(in the rows, 128 means zero)
A single turn carries every row of the set below to another of its rows. Some are shown first; where does it send the rows asked next?
pes: [109 126 128 108 135 121 100 123 132 122 124 138 125 123 117 141 119 125
 124 124 120 152 149 127 141  81 151 144 164 131 146 147 133 148 148 144
 138 144 134 122 157 122 108 112 148 116 126 121 121 150 157]
nasi: [133 167 131 107 124 120  85 133 129 134 130 142 129 196 117 136 126 148
 126 133 134 153 142 134 133 122  96 155 117 122 138 145 132 140 138 146
 114 146 132 152 152 122 106 114 141 133 119 123 147 125 144]
vanis: [ 86 158 137  97 116 127 130 121 109  99 145 126 125 155 126 124 133 126
 115 135 145 125 159 120 127 144 116 119 109 126 152 137 116 128 113 138
 140 150 139 159 164 124 101 107 150 130 102 150 144 137 163]
Rebob: [118 163  92 110 137 112 129 140 117 121 131 146 124 131 127  98 130  97
 116 129 129 100 137 105 141 131 149 146 141 128 114 154 125 145 152 132
 119 177 119 124 147 128 132 113 166 134 119 118 136 141 155]
pim: [125 182 133 102 110 129  96 120 126 128 141 146 148 189 113 146 113 145
 122 137 121 147 138 144 135 119 120 156 126 126 136 159 122 137 134 150
 124 152 133 152 150 133 113 110 136 136 115 138 139 144 145]
Konam: [154 131 135 105 123 118 123 116 130 106 131 135 124 199 116 136 128  67
 121 128 135 110 138 124 138 120 148 146 110 133 128 143 133 139 157 147
 153 146 125 146 152 126 112 111 142 131 111 123 129 140 136]
Tedef: [120 125 127 109 143 119  98 131 132 128 122 133 122 117 113 149 128 120
 131 119 123 155 149 123 141  94 142 143 164 128 149 138 128 142 157 142
 128 143 134 130 160 122  99 112 147 119 116 115 125 142 155]
firuf: [135 173 103 117 130 113 131 158 115 123 140 131 117 127 128  92 127  84
 120 131 131 108 148 101 133 135 140 144 145 130 123 144 123 140 156 129
 125 183 126 130 146 130 117 111 145 123 114 120 128 131 138]
kefe: [147 126 132 105 132 121 121 109 132 107 126 133 116 199 116 132 128  76
 106 140 125 114 139 126 129 105 153 151  96 129 128 151 133 145 163 133
 149 151 138 150 149 116 117 103 139 129 128 134 134 130 143]
mito: [129 142 130 113 135 117  78 152 125 116 124 126 119 121 117 112 155  81
 132 125 144 118 135 108 133 126 144 139 105 147 161 123 134 137 127 146
 132 166 142 143 148 148 112 119 128 129 103 128 145 110 142]
posuf: [103 147 128 103 119 116  77 129 124 102 127 134 131 140 126 104 135  86
 120 144 138 110 141 119 141 114 166 150 113 143 159 143 135 136 103 152
 151 155 144 124 147 153 127 117 144 139 107 141 147 135 167]
Dus: [ 80 158 130  93 124 131 133 115 107 106 143 138 131 145 119 131 138 136
 114 115 135 120 145 126 128 129 116 112  91 122 145 140 122 138 121 132
 136 161 141 158 164 121 112 109 155 129 106 158 138 136 164]
gorag: [ 93 156 137 100 126 124 128 131 111 106 143 128 125 148 120 127 144 128
 124 112 147 126 153 114 129 144 104 111 101 123 148 126 122 135 125 130
 131 160 133 163 166 119  96 114 150 129 101 138 139 128 153]
Foni: [140 124 125 101 138 120 117 113 133 114 119 141 118 197 110 138 136  73
 113 128 141 109 123 127 139 122 148 149 100 135 119 147 127 147 165 140
 143 146 128 155 151 116 115 116 148 137 112 124 143 127 148]
Nunu: [113 132 135 108 132 120  96 131 135 124 122 134 122 123 117 144 116 111
 129 128 130 159 156 127 142  95 149 145 175 135 151 142 125 137 147 146
 139 140 133 125 160 126 101 112 141 122 117 121 128 145 151]
tobuz: [112 161 101 110 135 111 119 147 122 118 129 135 106 135 136  83 121  89
 108 151 134 110 148 105 129 125 148 155 145 132 118 156 125 142 146 130
 130 168 133 127 144 123 121 109 151 131 126 128 141 129 154]
Dil: [126 171 134 107 124 122  94 130 127 137 140 146 135 187 113 139 120 150
 122 116 117 146 130 145 134 106 109 145 110 129 135 160 137 153 141 139
 117 162 133 152 156 123 112 110 132 125 119 147 134 136 138]
rodof: [118 143 115 110 139 119  90 132 119 108 128 137 143 122 107 122 157 104
 131 113 121 104 119 118 140 106 163 137  87 134 154 140 142 144 130 140
 129 175 143 130 144 145 134 114 150 126 110 133 138 133 164]

posuf goes to mito
firuf goes to Rebob
Where do these go?
Dus goes to vanis
Konam goes to Foni
pim goes to nasi
Tedef goes to pes

A single turn carries every row of the set below to another of its rows. Some are shown first; where does it send the rows asked next?
Tonoz: [101 128 119 143 118 128 116 126 115 108 119 127 113 118 107 126 126 140
 104 140 152 121 125 145 152 150 140 114 125 135 120 116 122 130 137 132
 146 127 145 104 127 106 136 127 113 148  95 150 129 145 157 110 153  95
 152 125 119 142 112 123 156 116 130 143 141 120 120 110 125 121 111 157
 129]
Pinu: [102 122 122 142 104 131 109 123 103 120 103 135 106 116 123 123 132 138
 102 142 150 127 136 136 149 148 151 118 121 142 109 117 130 138 151 126
 132 139 146 112 126 126 144 131  91 148  90 148 128 151 161 101 129  97
 156 125 130 132 109 115 138 120 139 155 126 123 122 107 118 133 127 158
 131]
luni: [ 99 125 146 137 132 125 101 139 114 146 116 152 117 132 127 100 138 127
  90 100 120 148 132 124 155 135 123 123 121 133 121 102 162 154 142 150
 130 124 129 143 144 150 118 147  82 125 100 128 120 160 169 120 116 118
 151 110 153 103  88  95 107 126 152 126  98 118 127 128  94 142 126 144
 154]
Mozar: [110 127 123 149 110 127 129 120 108 110 117 123 118 140 121 126 142 143
  97 136 158 108 139 128 156 148 153 135 132 135 117 120 118 132 142 121
 149 121 147 123 135 110 135 121 117 138  90 154 138 144 163 130 143 118
 180 144 106 128 113 125 137 117 115 138 148 108 126 131 116 125 121 140
 141]
vubu: [105 132 131 141 151 126  97 152 133 136 136 157 129 140 113 110 135 125
 104 103 133 135 152 127 175 116 115 149 128 127 145 113 176 158 134 147
 130 100 112 158 143 147 104 137  96 136 118 133 122 134 149 139 128 144
 147  97 147 123  95 124  92 125 135 109 111  91 137 136 101 132 127 141
 161]
Somem: [ 97 137 135 131 138 122 110 134 152 138 137 164 116 124 114 107 119 131
 115  93 129 133 128 147 167 129  97 130 130 131 135 112 182 158 132 148
 123 100 137 151 138 138 129 140  95 130 124 122 114 139 161 131 116 114
 140 101 153 126  88 121  94 118 152 101  95 107 136 137  97 137 122 147
 162]
poda: [ 99 123 123 138 150 121 125 157 144 130 138 130 122 133 118 103 134 129
 126 124 150 124 143 150 175 103 113 146 137 122 135 133 170 160 140 147
 128 108 120 138 127 139 117 131 121 150 125 163 116 126 128 142 140 143
 123  85 127 143 117 120 110 117 133  88 126  89 134 140 140 128 123 145
 141]
zus: [102 122 135 156 117 140 129 117 115 108 129 126 109 127 114 120 129 143
  98 132 147 114 138 143 136 143 150 128 135 139 130 108 118 142 132 119
 134 114 140 127 147 118 119 129 126 143  94 160 133 149 170 114 133 107
 145 132 115 140 112 103 145  92 121 143 145 112 109  98 115 121 113 136
 135]
bim: [109 135 123 143 113 130 128 128 131  98 130 121 123 124 112 126 144 134
 101 135 146 109 148 152 159 148 142 137 142 121 125 123 123 133 131 119
 143 107 145 123 124 107 137 114 115 139 105 143 151 140 169 135 139 113
 166 147 109 129 127 145 136 111 104 134 150 101 128 130 117 116 126 150
 130]
rafe: [107 133 120 126 132 133 144 134 167 129 133 142 116 121 122 110 120 143
 131 112 140 107 126 144 177 122 101 132 152 133 143 139 170 149 137 139
 131 100 146 137 113 131 153 115 116 134 129 133 116 122 143 142 123 139
 134 102 131 142 106 121  98 116 119  93 106 105 146 150 121 127 116 146
 158]
Loz: [115 117 127 142 104 127 120 122  93 126  97 128 110 143 132 117 146 141
  95 138 155 122 147 120 158 145 158 130 127 140 113 112 123 141 148 121
 133 137 139 129 135 131 131 124  98 138  86 158 131 155 172 118 128 119
 174 136 119 120 108 110 128 118 122 153 133 116 126 123 114 135 126 141
 145]
lof: [109 128 120 128 119 133 150 136 162 130 140 149 113 127 119 106 128 146
 129 109 139 104 128 156 177 116 101 134 139 127 136 141 171 148 140 139
 127 105 145 139 117 125 152 121 109 130 122 134 116 122 145 147 131 135
 139  92 128 140 109 125 100 104 123  90 110 102 145 147 127 119 122 152
 156]
Bome: [ 99 129 128 123 134 151 156 140 156 133 135 127 126 129 122 109 131 136
 131 111 134 119 139 132 180 107 105 120 159 142 139 130 150 150 143 140
 137 109 128 141 124 133 146 127 125 123 122 132 127 127 144 147 109 147
 132  88 131 141 115 116 109 125 123  90 118 108 138 147 127 120 126 143
 164]
rukon: [101 128 141 121 133 144 119 151 145 148 129 161 131 131 107 112 131 131
 116 102 134 149 143 131 179 116 106 114 127 128 137 104 169 146 136 133
 145 105 110 150 141 139 129 137  83 116 100 116 139 136 152 148 117 142
 136  92 149 125 105 122 111 131 143 108 105 103 130 138 110 116 130 153
 164]
rel: [112 120 135 152 105 139 117 119 104 119 111 133  98 135 123 110 130 140
  90 137 137 116 145 128 143 142 152 127 126 138 126 103 132 141 150 114
 125 130 145 129 137 137 122 131 103 141  94 161 131 156 178 102 122 112
 141 123 131 139 104  97 134 107 127 154 130 120 111  95 116 134 117 146
 138]
misa: [101 128 137 138 128 131  94 134 111 137 119 160 127 128 124 118 146 128
  89 102 123 145 145 127 152 135 129 136 122 135 123 111 159 154 142 148
 127 117 121 142 143 149 124 146  77 129  93 123 126 155 162 124 121 132
 160 114 157 104  96 105 100 121 144 136 100 112 135 128  86 140 139 145
 147]
sep: [103 129 115 147 117 122 112 109  89 119  97 126 102 140 118 114 129 143
  92 127 139 120 146 123 165 143 136 131 123 137 120 127 132 137 161 121
 129 137 150 123 126 123 126 133 109 152 112 157 124 161 172  97 132 115
 168 132 137 126 105 110 130 118 125 155 127 117 122 110 115 140 119 151
 134]
Raf: [ 99 125 132 136 127 130  94 133 119 143 110 168 121 122 112 115 134 142
  89 105 132 146 139 126 167 135 122 132 114 122 131 112 167 144 143 132
 137 117 124 137 140 144 127 140  65 128  93 120 129 153 166 122 130 140
 147 118 158 107  99 103 106 128 141 138  96 111 130 127  96 137 135 158
 144]
pupo: [ 94 134 129 123 141 124 136 158 143 128 133 133 130 128 118 114 135 119
 140 119 146 121 147 154 156 122 109 144 155 128 126 144 174 161 138 139
 128 101 127 143 130 141 137 128 116 134 113 169 122 134 121 153 144 152
 143  91 135 143 112 118 113 100 142 100 114  90 131 148 130 127 118 134
 131]
dugeg: [ 89 137 126 116 146 126 133 153 152 129 130 127 134 122 124 116 128 123
 138 123 150 125 145 147 161 118 112 142 164 132 131 134 171 158 130 142
 131 101 124 136 131 140 141 126 119 138 118 162 123 130 125 146 139 157
 131 104 138 148 118 115 114 112 140 102 112  93 134 152 122 134 119 133
 136]
fen: [ 98 126 129 133 134 147 157 140 157 134 136 133 119 129 115 100 135 137
 132 107 136 115 138 140 176 108  98 115 152 135 130 139 159 149 153 132
 134 106 130 147 122 136 146 132 122 120 118 137 128 133 139 147 109 137
 139  82 130 133 115 120 111 118 129  86 120 108 132 146 137 113 124 146
 162]
Rutep: [102 129 145 137 132 119  94 141 116 146 107 154 113 136 118 101 133 135
  85 107 126 148 130 123 167 134 123 127 115 119 122 105 173 145 148 140
 141 121 134 137 138 144 118 144  74 130  98 132 127 160 170 119 128 131
 142 119 155 104  93 100 111 141 148 124  96 113 123 132 102 145 126 153
 143]
Pep: [104 127 118 137 135 119 123 134 126 107 121 117 108 122 104 113 125 131
 105 135 151 122 126 153 169 153 132 117 135 114 136 114 128 127 129 126
 145 115 143 110 119 110 121 121 114 150 117 151 138 150 163 122 155  98
 146 136 113 139 126 134 155 114 119 132 150 104 119 120 134 110 107 157
 129]
sal: [106 135 121 152 119 127 127 109 102 100 116 111 107 154 117 116 128 144
  93 122 134 113 140 134 162 141 128 127 130 136 120 125 117 136 153 131
 140 126 151 121 124 102 121 135 137 155 112 160 131 156 173 112 141 115
 167 134 125 132 114 118 141 115 116 136 138 117 120 114 118 132 107 142
 134]
betem: [100 127 129 139 130 139 140 128 123 101 137 116 121 123 116 123 134 126
 107 127 138 120 145 157 144 152 140 129 154 134 132 115 115 143 123 128
 128 112 133 126 139 120 119 123 129 143 109 154 140 154 169 130 128 104
 160 138 112 136 125 121 144  82 117 139 150  95 117 113 117 110 117 137
 135]
kufu: [103 129 123 128 153 125 125 158 151 129 137 127 125 129 125 110 122 128
 126 125 143 119 140 137 175 108 118 148 148 132 146 125 169 159 134 150
 132 108 120 134 124 142 120 122 121 152 129 157 117 124 127 141 140 151
 120  87 129 150 112 117 108 120 129  93 122  88 134 141 130 132 114 141
 146]
fav: [ 87 144 142 114 141 113 110 153 135 147 119 145 132 141 118 109 130 124
 124  99 139 153 143 141 174 124 101 129 134 122 116 120 183 155 134 143
 139 106 122 149 141 132 131 140  92 129 107 143 129 146 151 146 132 142
 151 111 154 123 101 122 107 133 159 105  94  99 131 156 101 143 124 143
 144]
Mon: [110 134 138 145 129 132 132 132 121  98 126  96 109 147 119 108 133 127
 101 120 124 120 141 148 161 144 126 120 145 128 123 117 118 136 141 137
 141 116 151 128 116 107 115 127 139 150 122 152 140 154 175 125 125 101
 159 132 115 130 121 136 142 115 113 121 148 110 114 119 123 121 103 144
 133]

sep goes to rel
zus goes to Mozar
Where do these go?
rafe goes to kufu
lof goes to poda
fav goes to Somem
Rutep goes to luni
betem goes to bim

